Named turns come first, each shown by rows before and after it. Which turns, in which order, take the first row of each pair that follows to the second? Write the first one first, as in the answered first pair.
j_437:
[  4  -7   0   6  -4   2  -6  -8   2 -15   8   8  15   1   1   0  18 -17
   1  17  -8  -5   0 -15  -1  -2   7  -7 -15  14  -5  -7 -11   7   0  20
   9  18   7   0  -4 -13   5 -11   7  -3] |-> [  3  -8   1   7  -4   3 -10  -8   2 -13   7   5  15   2   1   1  18 -17
   2  18 -10  -2  -2 -14   0  -5   4  -3 -13  18  -8  -4 -10   9   1  19
  10  17   5  -1  -5 -12   5 -12  10   0]
[-12  15  -2   2   4  -5   3  -2   0   4   4   5  -5   3  11  -1  -9  -9
 -11 -18   4  -7 -10   3   1   2  10  -5   8 -10  -4  -4   9  -4  11 -11
  -3   9  -2   5 -11  10  -2  10   8  -7] |-> [-11  10   0   3   8  -1  -4  -1   0  10   1   0  -5   7   9   2  -9  -9
  -9 -15   2   1 -13   6   4  -4   2   1   9   2  -7   3  16  -3  10 -15
   0   7 -10   2 -13  10  -2   9  12  -1]
[ -3 -10   9   9 -12  -1  -3  -6   8  -6   4   9   4  -3   2  -5   7 -14
   3  16   2  -7   2  -5  -3  -1  12  -6 -22  20   4  -3 -10   2  -2   4
 -12  10 -18  -2   5 -21  -9   7  14  -6] |-> [ -5  -7   9   9 -14  -2  -2  -8   8  -7   4   9   5  -3   4  -6   8 -14
   0  14   2  -7   3  -3  -4  -3  13  -6 -21  17   2  -4 -13   5  -1   6
 -12  11 -16  -1   4 -20  -9   7  15  -9]
[ 10  -5   1   5  12  -3  -8   7  -1   9  -4  -8   3   7  -5   1   5   2
   5   3  -4  15  -2   3   3  -8 -12   3  -1  15  -1   5   6   1   2   1
   4  -5 -10  -5  -5  -4  -5  -2   6  13] |-> [ 18  -4  -4   2  13  -9   7   7  -2  -2   4   8   1   0  -7   0   1   3
   6   1   2  -3   5 -10  -1  14   2 -13  -7   2  13  -3   2 -11  -2   2
  -2  -4  -1   1   2  -5  -4   1  -9   8]
j_481:
[-11  -6  -2  18  -9 -14   3  13   4  -4   0  -2  -1  -4 -12  22 -14  14
  -1   8 -15  -9 -19  10  -1  -3  -5  -6   9   0   9  -3  14  -6 -17 -21
  10   6  -3   9  -5  -7  14  -8   7  20] |-> [-18   3  -5  16 -15 -17  10  12   4  -6   0  -4  -2  -6  -6  19 -13  15
  -8   1 -15 -12 -15  15  -3  -7   0  -5  13 -17   5 -10   5  -1 -13 -16
  10   8   8   9  -9  -3  13  -8   5  12]
[-5 -3 -4 -4  0  0  4 -3  2  1  4  5  2 -8 -1  2 -9  3  1 -1 10 -4 -1 -3
  3  4 -1 -7 -2  5  1  3  0 -9  1 -4 -4  4 -5 -1  0  0  3  1  0 -3] |-> [-7  0 -6 -6 -3  0  6 -3  2  1  4  2  1 -9  1  1 -8  4 -2 -4 11 -4  0  0
  2  2 -1 -5  0 -1 -1  2 -3 -7  3 -1 -5  4  0 -1 -1  1  3  1  0 -7]
[  1   0  -1   6  -5  -1  10   8  -6   2  -7   4  16   3  -6   9  11   1
   1   8   2  -5  21   0   7  -3  10   5  -9 -14   6   4 -14 -10  -6  14
   2  -7  -4   8   8  -5   1  -2  -8  -6] |-> [  2  -4   0   6  -2   0   8   8  -7   4  -7   2  16   3  -8   9  13   2
   4  11   2  -1  20   0   8  -3   7   8 -10  -8   7   9 -10 -13  -7  13
   1  -9  -9   7  10  -5   2  -4  -8  -3]
[  3  -6   9   5   3   2   7  -9  13  -8   3  15  -7  -9   3 -10  -6  -5
  -1   2   6  -3   3  -1  -5   1  10 -11  -7  11  -4   6   5   1  -1 -10
  -1   9  -4   5   1  -7   0   2   7  -3] |-> [ -5   3   6  -1  -3   2  11 -10  11  -9   2   5  -7 -12   7 -13  -2   2
  -9  -4   7   0   8   9  -7  -7   8  -2  -3  -6 -11   6  -3   5   7  -3
  -5   6   8   3  -1  -1   1  -1   6 -13]
j_245:
[ -7 -13   9  18  -3  -4   3 -14  14  11   7   3  -4 -15  -2  14  -8  -1
   7   6   2 -26  21 -13   3  -5   8 -11  -5  10  -1   2  -4  -5  -4  -6
  -6  -5  -1   0 -19  -9 -12  11   2 -16] |-> [ -6 -16   8  17  -1  -2   0 -14  13  10   8   0  -4 -17  -6  14  -5   2
   8  10   4 -23  22 -10   3  -5   5  -6  -7  15  -1   8  -2  -9  -1  -4
 -10  -9  -5  -2 -15  -8 -11   9   2 -18]
[ 11 -13   0  -6   7   1  -8   6   0  12  -5  -5   6   9  -5   4   7   2
   5   5  -3  13  -4  -9   4   3  -7   3   1  12   4   5  16  -1  -3   3
  -2  -1  -4   3   0  -7  -3  -2  -3   6] |-> [  6  -9   1  -8  10   1  -8   8   2  13  -5  -2   2  10   2   2  -8  -1
   2  -3  -5   9  -7  -8   4   2  -5  -3   9   6   1  -2  18   4 -10  -7
   6   2  -1   4  -9  -1  -3   5   0   7]
[ -8 -11  -6 -13   9   5 -28   4  -6 -23 -12  -4  -5  -3 -28   1  -2 -14
  -4  10  -7  -2  -7 -20   8  11 -11   3 -12  -3 -19  18  21 -17  -1  -9
  -7  11 -27  12  10   2   7  18  -9  16] |-> [-10  -4  -4 -10   3  -3 -22   8  -3 -23 -13   5  -6   2 -17  -1 -12 -23
  -7   0 -12 -12  -9 -27   8  10  -2 -14  -5 -16 -20  -1  15  -6  -8 -14
   8  22 -19  18   0  -1   2  22  -8  20]
Pairs:
Between the rows of a pair lie two turns.
[-21  12  12  -1 -14   7   6  -9 -10 -18   7   6   4   0  13   7 -15   6
 -18  -5   4  16 -18  18 -13  -5   4 -19  -3  -6 -18 -13 -15   2   6  -1
  -6  20   0   0  -3   5   5   2   0 -23] |-> [ -6  -6  19   6  -1  12  -6  -7  -9 -16   9  13   4   5   3  12 -19  -1
  -4   9   3  19 -26   6 -10   4  -1 -25 -10  27  -9  -3   4  -7  -3 -11
  -3  18 -23  -1   1  -3   5   3   2  -6] | j_481 then j_481
[  6  -6   5  -2   8  11  -6  -1   1   1   1   4  -5  -9  -4  -3  -9  -2
   0  11   6   2  -2   2   3   6  -3   0  -5  29   0  13  17 -12  -8 -15
  -3  -4 -16  -2   2  -4   9   4   5   3] |-> [ -2  10   7   2  -9  -1   5  -1   6   0  -1  13  -1  -3  15  -7 -11 -13
  -9  -4   1 -11   0  -4   2   0  13 -18   2   3  -6 -15  -3   7 -10 -11
  13  13   2   6 -10  -9   2   6   8  -1] | j_245 then j_437
[-22  26   7   3   0   5   6 -25  18 -15  11   8 -15  -6   3 -17 -34  -9
  -8  -3  27 -13  -8  14 -25   6   6 -12 -16   3 -17   4 -23  15  -3 -20
  -8  16  -8 -16 -21   3  18  14  31 -14] |-> [-12   9  10   5  13  13  -8 -23  15  -9  10   2 -16  -3 -11 -11 -30  -6
   3  11  26   1 -14  14 -21   7  -8   0 -21  33 -13  24  -5   6  -5 -24
 -11   6 -28 -21 -15   1  21  10  33  -3] | j_481 then j_481
[ -4  -1  -7  -1  -3  -8  12   2   0 -11   7  -3   0  -9  -7 -13  11   5
  -8  -4  -1 -11   7   5   0   8   4   1   7 -19   0  -3 -14   6   9  18
 -11   6  11  -5   6  -3  -2   4  -5 -12] |-> [  3 -11  -7  -1   5  -4   6   3  -2 -10   7  -6   0 -10 -18  -9  15  10
  -1   5   0  -5   6   4   1  14  -3   7   2  -4   6  10  -4  -4   9  16
 -17  -2   0  -8  13  -3   1   1  -8  -7] | j_481 then j_437
[ 14  -9  -7   4 -13  -8   1   7  -1   6   4   5   3   2 -11   0  12  15
   8   0   2  -9  -2  -6   4  17  -1 -19   2   4  18   0   4 -13  -8  21
  -5 -10   1   0   0   0   6  -8 -16   8] |-> [  9  -5 -11  -1 -15  -7   1   7  -3   8   2  -3   3   0 -11   0  17  21
   3  -3   3  -5   1   2   3  11  -5  -9   5  -5  14   3   0 -11  -2  26
  -9 -15   6  -3   0   6   7 -11 -17   2] | j_481 then j_481
[  3  -2  -5  18   1  14  -6  -8  -9   1 -10   3   5 -15 -18   2  17  19
   9  16  -8  13   7   4  16  -1   5  22 -24  -7   0   8 -24 -20  29  11
 -43 -15   7  23  18   3  11  -1 -16  -2] |-> [-11   4  -4   4  21  23 -12   0  -5   5 -11   9 -18 -14  -3  -1 -41  16
   1  -4 -11   8  -8  18  17  -3   3  13   3 -16  -9   0  -2 -12   5 -32
 -18 -16   5  22 -11  29  15  22  -1   4] | j_245 then j_437
[  4   2  16   3  -8  -2 -11   8  -1  10  -3   1  13   8   5   0   1 -12
   5   0  -8   5 -11 -10   2  -9  -1  -3   0  15  -7  -2   0   5   4   1
   4  13  -4   5  -4  -8  -2   4  10   8] |-> [ 11  -6  11  -3   4   3 -10   7  -5   5   3   3   9  -1  -7   2  -2  -4
   9   7  -1   3 -10 -10   0   5  -4   1  -6  22   3  11  11 -12   3  -2
  -8   4 -10   1   6  -2   3   5   2   7] | j_437 then j_245
[  0   0 -13   2  11   1   6  -8  13  -3   6 -11   4  11  25  -4  -9   8
 -11   2  22   4   4   6  -5  -1   0  -8   6 -24  13 -24   3 -11 -18  -9
  18   6   8   0   6   0  -8  -6   1 -22] |-> [  7 -12  -9   4  21   6  -6  -4  11   3   3 -15   3  17  17   0 -13   8
  -2   9  19  14  -3   5   0  -2 -11  -2   6  -4  15 -12  19 -15 -23 -16
  21   1  -7  -3   6   0  -7  -7   5  -9] | j_437 then j_437
[ -4  14  14  -8   5   3   9  14  -2  -4  13  -5 -10   5   8  -6 -10  -2
   0  -7   5   5  -4   4  -1  -7 -11  -1  10 -15 -13 -13   6   2   1  -1
   7  -3   5  -6 -31  23   8   9   0  -2] |-> [  9   9  20   6  -6  -8   9  16  -1  -2  12   2   2  16   6  -3   9 -12
   7  -2  -1   3  -3 -16   3  -6  -7 -13   2  -9  -7 -24  -2   7   1  12
  14   6   4   0 -25   5   1   1  -5   9] | j_481 then j_245
[-16  -1   3  -7  19 -13  -8  -6   3  -4  -1  -9   3  -2   3   6 -12 -15
   6  11  21  16   5   7   2  -9  -1   2  -4   8  -7   6  -8   4  -3  -9
  16   5  -1  14  -5  -8   1  16   2  -8] |-> [-16   3   2  -5  10 -17  -5  -6   2  -4  -3 -13   8   0   4   5   1 -14
   5  10  19  18  10   6   2 -13  -1   4  -6   0  -8   3 -17   7   4   3
  14   6   6  14  -2 -12  -1  10  -2 -11] | j_245 then j_481
